(in the rows, 128 means zero)
Rows swapped in pairs by one turn or mirror: which row each one swaps with
Kod: [165 124 156 149 123 105 117 123 127 115 118 125 150 158 131 125 157 151
 147]
Bozal: [145 128 133 138 106 103 108 126 127 104 117 123 135 161 150 119 163 142
 142]
Mun: [141 118 166 135 148 138 115 147 131 123 118 118 131 132 141 122 138 150
 133]
bulu: [126 127 131 130 119 107 140 157 111 103 145 141 143 140 151 105 168 121
 149]
zat: [144 132 133 122 130 159 128 147 164 106 132 148 149 148 139 137 157 145
 137]
luz: [143 133 159 123 125 130 133 153 110 105 106 140 140 176 134 141 150 141
 166]
Pusoz: [142 138 109 145 133 112 123 140 129 125 132 131 137 139 164 143 160 116
 138]
Lupop: [130 113 123 159 148 134 129 155 131 124 131 117 156 150 134 137 179 137
 118]
zonod: [147 119 150 118 140 114 142 159 143 132 125 144 158 148 154 123 160 122
 169]
mig: [155 143 114 138 141 114 113 136 124 117 126 142 140 146 164 147 166 126
 143]
teg: [129 125 120 135 100 118 109 155 139 100 112 131 154 169 154 122 170 116
 132]
bon: [140 122 151 135 133 149 128 171 122 106 126 172 141 153 146 127 176 144
 152]
milez: [136 122 159 137 147 137 123 150 135 131 121 122 127 127 139 126 144 149
 136]
Lali: [131 135 146 150 112 136 147 145  98  89 130 130 139 140 147 124 158 155
 146]
Niso: [158 134 167 146 129 129 117 160 137  92 110 141 128 147 160 124 172 146
 118]
narin: [150 141 147 160 128 112 115 165 143 110 104 132 165 147 130 128 154 111
 146]
Tives: [124 129 145 167 119 117 155 164 125  92 127 128 159 146 147 126 162 148
 150]
gopul: [139 138 144 156 126 118 114 169 138 108  97 140 159 156 128 134 152 107
 149]
nes: [141 124 125 141 102  98 109 140 127 102 116 124 137 167 154 124 164 131
 138]
nem: [142 133 156 117 122 139 137 148 106 103 114 142 140 171 142 139 153 142
 167]
kimu: [140 123 159 141 123 140 124 173 136  95 114 156 158 156 159 115 180 132
 120]
Surur: [129 130 126 135 115 119 128 160 104 103 149 136 135 140 152 116 174 128
 130]
vitup: [143 138 130 131 141 160 118 149 146 120 117 145 145 136 149 149 155 130
 121]
toba: [144 129 162 148 142 117 134 178 157 108 108 145 153 170 154 125 174 145
 129]
magur: [122 129 131 135 102 134 118 164 132  99 115 148 154 164 168 127 174 119
 128]
Loze: [139 129 158 120 116 142 142 150 104  99 121 137 140 167 152 135 160 145
 158]
kuve: [132 110 122 165 150 132 134 160 137 112 119 117 167 149 135 135 163 129
 125]
vesab: [150 119 157 124 151 121 134 160 140 137 122 144 153 153 155 135 165 136
 166]
zolo: [127 143 136 107 130 123 133 165 125 107 135 114 168 140 143 136 163 145
 130]
Fabo: [151 134 138 132 146 137 116 165 122 103 117 176 138 156 151 133 180 140
 151]
givi: [134 115 124 161 155 132 131 161 135 122 129 114 161 152 140 137 170 133
 122]
lag: [145 119 166 143 140 139 112 153 109 128 125 144 145 141 169 128 173 156
 141]
suko: [140 138 145 152 123 116 119 177 141 107  98 141 162 156 131 129 157 108
 162]
dizuz: [163 124 145 138 119 105 111 121 123 106 125 130 138 165 136 125 161 147
 142]
bufig: [131 118 164 141 145 142 121 150 132 129 123 121 125 130 140 127 145 143
 139]
vare: [130 110 123 164 152 132 130 159 133 121 123 118 157 152 141 138 173 134
 120]
piv: [149 133 161 138 127 122 129 170 133 105  99 144 141 176 136 136 148 124
 171]
kisa: [119 128 145 112 130 124 141 147 129 127 137 113 167 137 151 128 162 146
 142]
Lome: [126 121 165 136 148 143 124 155 135 132 123 127 127 128 132 129 148 144
 138]
tav: [139 151 134 154 119 117 144 145 128  99 123 113 120 143 150 128 155 152
 146]
nos: [143 137 155 146 129 121 131 172 134 105  96 144 156 172 130 133 154 116
 164]
vonu: [125 123 142 116 137 130 143 151 129 126 139 110 171 146 145 132 163 145
 144]
Vati: [126 129 124 129 102 123 110 160 134 100 117 140 156 163 161 124 176 112
 130]
Burek: [132 119 134 162 122 135 153 160 116 118 131 139 151 138 155 126 166 109
 133]
tovat: [147 139 126 132 143 162 125 150 147 117 116 145 149 148 146 152 162 131
 126]
rufas: [161 118 151 136 118 107 112 122 122 109 119 122 141 170 137 123 162 148
 145]

toba swaps with tav
Burek swaps with lag
nem swaps with Vati
Tives swaps with Niso
Fabo swaps with bulu

